One vector is turned by the same rotation once a step. Each row is the vector after some number of steps, and that number follows the row.
The counts run from 0 to 345.
[95,144,117,140,111,115,90,68,80,111,88,82,96,82,135,105,117,135,113,96,124,107,104,120,107,96,95,82,108,94,100,114,99,78,135,102,103,76,88,82,67,140]  144
[105,116,106,114,134,109,97,111,58,102,105,108,122,85,120,105,80,143,82,137,112,115,61,117,124,85,98,99,121,92,97,77,110,75,85,64,109,117,118,81,116,114]  327
[76,134,86,90,118,77,82,110,78,123,77,135,114,96,114,107,134,101,97,71,127,154,83,92,99,111,88,94,107,104,102,100,125,136,95,97,106,78,112,76,106,122]  53
[92,114,103,91,114,138,97,110,86,89,62,74,112,77,123,89,118,91,130,69,87,120,68,119,110,116,60,122,91,105,116,91,122,118,89,92,69,114,79,55,98,117]  225
[127,143,113,83,135,111,81,116,85,96,106,101,122,99,127,111,116,120,64,76,129,85,88,117,117,87,83,87,97,90,108,102,106,115,136,110,105,114,82,81,124,112]  60
[54,96,115,115,98,91,85,122,77,107,107,127,113,91,62,102,121,96,74,93,84,123,122,84,117,115,56,129,93,80,82,85,113,86,88,69,105,126,100,122,132,83]  195
[104,90,112,113,116,134,95,93,87,98,114,57,80,77,106,101,109,108,80,95,89,80,97,150,118,122,144,74,108,80,109,90,76,106,98,108,119,111,101,89,93,135]  151
[88,90,134,152,109,86,89,107,88,94,106,92,117,91,114,132,96,96,113,82,89,123,122,86,129,86,134,56,93,65,107,87,106,109,100,102,105,123,127,105,112,135]  90
[83,97,102,106,130,157,88,89,108,94,71,132,105,92,132,134,95,99,115,104,90,126,95,86,97,103,110,90,75,97,87,84,85,73,99,116,140,115,103,71,76,119]  27
[74,71,102,102,115,92,111,141,98,138,80,72,113,85,80,88,120,100,87,91,103,136,110,104,101,147,88,112,113,89,112,99,129,107,87,90,117,108,60,91,145,88]  289
[75,74,123,125,120,80,88,120,134,73,94,96,119,77,125,70,103,102,134,79,84,112,103,126,116,89,112,85,52,86,85,103,116,86,93,99,87,106,80,97,128,88]  343
[72,97,119,123,111,77,101,100,49,114,108,79,128,71,106,105,111,109,83,72,92,126,104,126,115,120,112,73,117,81,112,105,96,114,82,89,91,111,135,111,105,151]  148
[78,83,124,101,102,98,97,140,90,127,75,96,99,88,79,89,130,98,106,89,103,137,115,91,102,137,105,115,114,94,108,92,119,142,69,91,111,104,55,62,126,91]  44
[102,107,121,126,113,128,100,102,66,100,110,94,97,90,114,127,80,128,93,137,104,106,78,103,133,86,116,99,122,91,100,67,107,83,78,67,125,135,115,77,107,129]  82
[80,81,128,142,94,87,94,141,131,71,87,117,125,83,113,70,101,91,130,92,87,125,99,101,90,93,112,83,68,93,100,73,130,106,83,101,101,106,86,91,124,91]  99
[59,99,123,138,83,111,85,95,65,127,90,100,83,93,86,94,122,105,84,102,90,129,136,115,86,128,116,89,114,86,102,94,79,91,80,87,146,99,104,93,74,130]  206
[129,108,118,121,142,113,102,116,105,79,89,87,132,72,149,89,98,114,109,101,110,100,73,138,104,93,119,63,88,75,109,81,93,105,103,127,80,72,91,104,106,112]  154
[55,87,135,128,98,103,74,99,71,101,95,126,93,104,90,71,95,117,133,107,92,117,120,103,115,94,119,96,101,97,88,98,91,88,48,57,131,115,91,86,98,97]  263
[92,131,121,150,76,90,101,109,85,121,110,107,85,63,77,94,150,125,81,96,111,98,116,90,110,111,79,115,106,92,79,78,122,93,111,75,100,72,85,83,96,110]  136
[74,128,93,135,106,115,70,98,132,64,89,149,86,96,98,98,125,97,111,100,98,87,115,87,107,81,77,101,65,90,71,78,103,79,128,104,111,77,81,108,92,82]  191
[73,127,90,100,120,55,100,113,98,122,87,125,106,87,114,80,140,104,77,86,121,161,88,115,74,115,104,106,107,100,91,103,137,118,108,101,107,66,106,90,110,117]  297
[58,77,97,95,137,116,81,90,99,97,84,145,111,71,114,109,93,105,108,79,81,136,101,107,109,106,102,98,62,99,73,106,92,68,79,99,114,114,130,75,92,111]  273
[105,137,76,64,140,100,83,100,102,95,105,101,113,95,138,101,123,113,59,70,118,97,80,134,109,98,82,92,80,97,96,106,106,104,143,115,100,97,96,80,118,116]  305
[91,118,109,105,131,128,99,100,33,131,87,94,110,79,85,125,117,135,80,108,114,110,95,99,128,129,61,124,137,90,102,93,98,99,82,81,101,110,88,89,115,107]  139
[88,103,124,145,112,120,81,93,108,81,109,83,82,104,84,99,98,122,117,125,100,71,131,102,146,92,105,87,105,72,91,89,92,88,106,87,110,107,50,127,125,75]  11
[77,96,89,122,119,132,98,106,107,106,87,118,108,90,113,135,83,95,63,137,87,134,86,113,80,109,114,94,104,84,98,66,96,62,108,101,152,122,127,105,94,122]  25
[89,90,133,137,137,77,100,105,85,98,115,99,129,77,112,134,96,113,87,90,95,123,115,102,132,86,121,67,92,68,92,96,105,92,101,103,90,129,126,124,128,118]  335
[59,79,101,118,118,106,99,87,129,95,111,124,87,72,98,117,123,88,85,83,70,130,123,113,106,111,128,100,57,88,63,98,103,64,105,119,117,110,129,104,90,116]  275
[73,120,69,90,107,89,92,115,88,145,98,100,76,87,85,114,135,97,84,76,118,136,103,92,106,133,115,95,120,98,112,94,124,132,116,94,129,81,115,68,112,145]  299
[68,107,99,111,111,93,65,115,82,75,98,124,122,101,118,93,93,105,136,63,95,93,95,99,142,82,51,82,77,86,95,83,104,104,88,67,91,118,112,97,127,108]  6
[105,120,117,129,138,108,96,106,67,103,103,98,110,81,112,115,86,154,93,144,121,107,80,97,137,88,110,93,130,89,96,76,109,88,96,70,113,102,91,88,120,113]  326
[50,112,76,88,123,79,65,86,113,70,97,134,89,118,121,69,105,89,111,86,89,121,100,132,106,91,131,79,79,90,85,107,91,111,102,102,121,99,115,122,101,98]  180
[83,116,70,118,123,95,111,115,128,85,84,61,108,86,124,113,85,95,113,132,104,116,56,104,127,98,83,108,114,84,116,66,140,89,132,91,87,102,86,111,130,101]  165
[89,94,108,120,102,79,66,125,128,99,124,131,79,105,93,97,110,106,89,89,111,98,125,95,111,85,146,65,74,86,83,83,113,118,113,93,152,93,95,98,135,106]  183
[115,100,120,110,145,113,108,111,115,72,112,83,85,64,94,95,108,111,103,114,89,102,76,115,140,100,129,118,95,90,84,79,125,117,83,107,73,115,78,83,141,88]  162
[72,109,100,97,117,62,101,94,119,99,122,63,75,117,99,94,105,105,81,116,106,124,103,118,127,91,140,103,115,86,97,99,136,96,123,86,116,141,92,114,144,93]  173
[99,83,81,120,114,86,101,132,114,90,92,92,136,64,141,81,99,108,110,74,100,100,62,132,118,108,99,72,78,90,97,79,115,99,91,82,88,82,109,72,122,138]  156
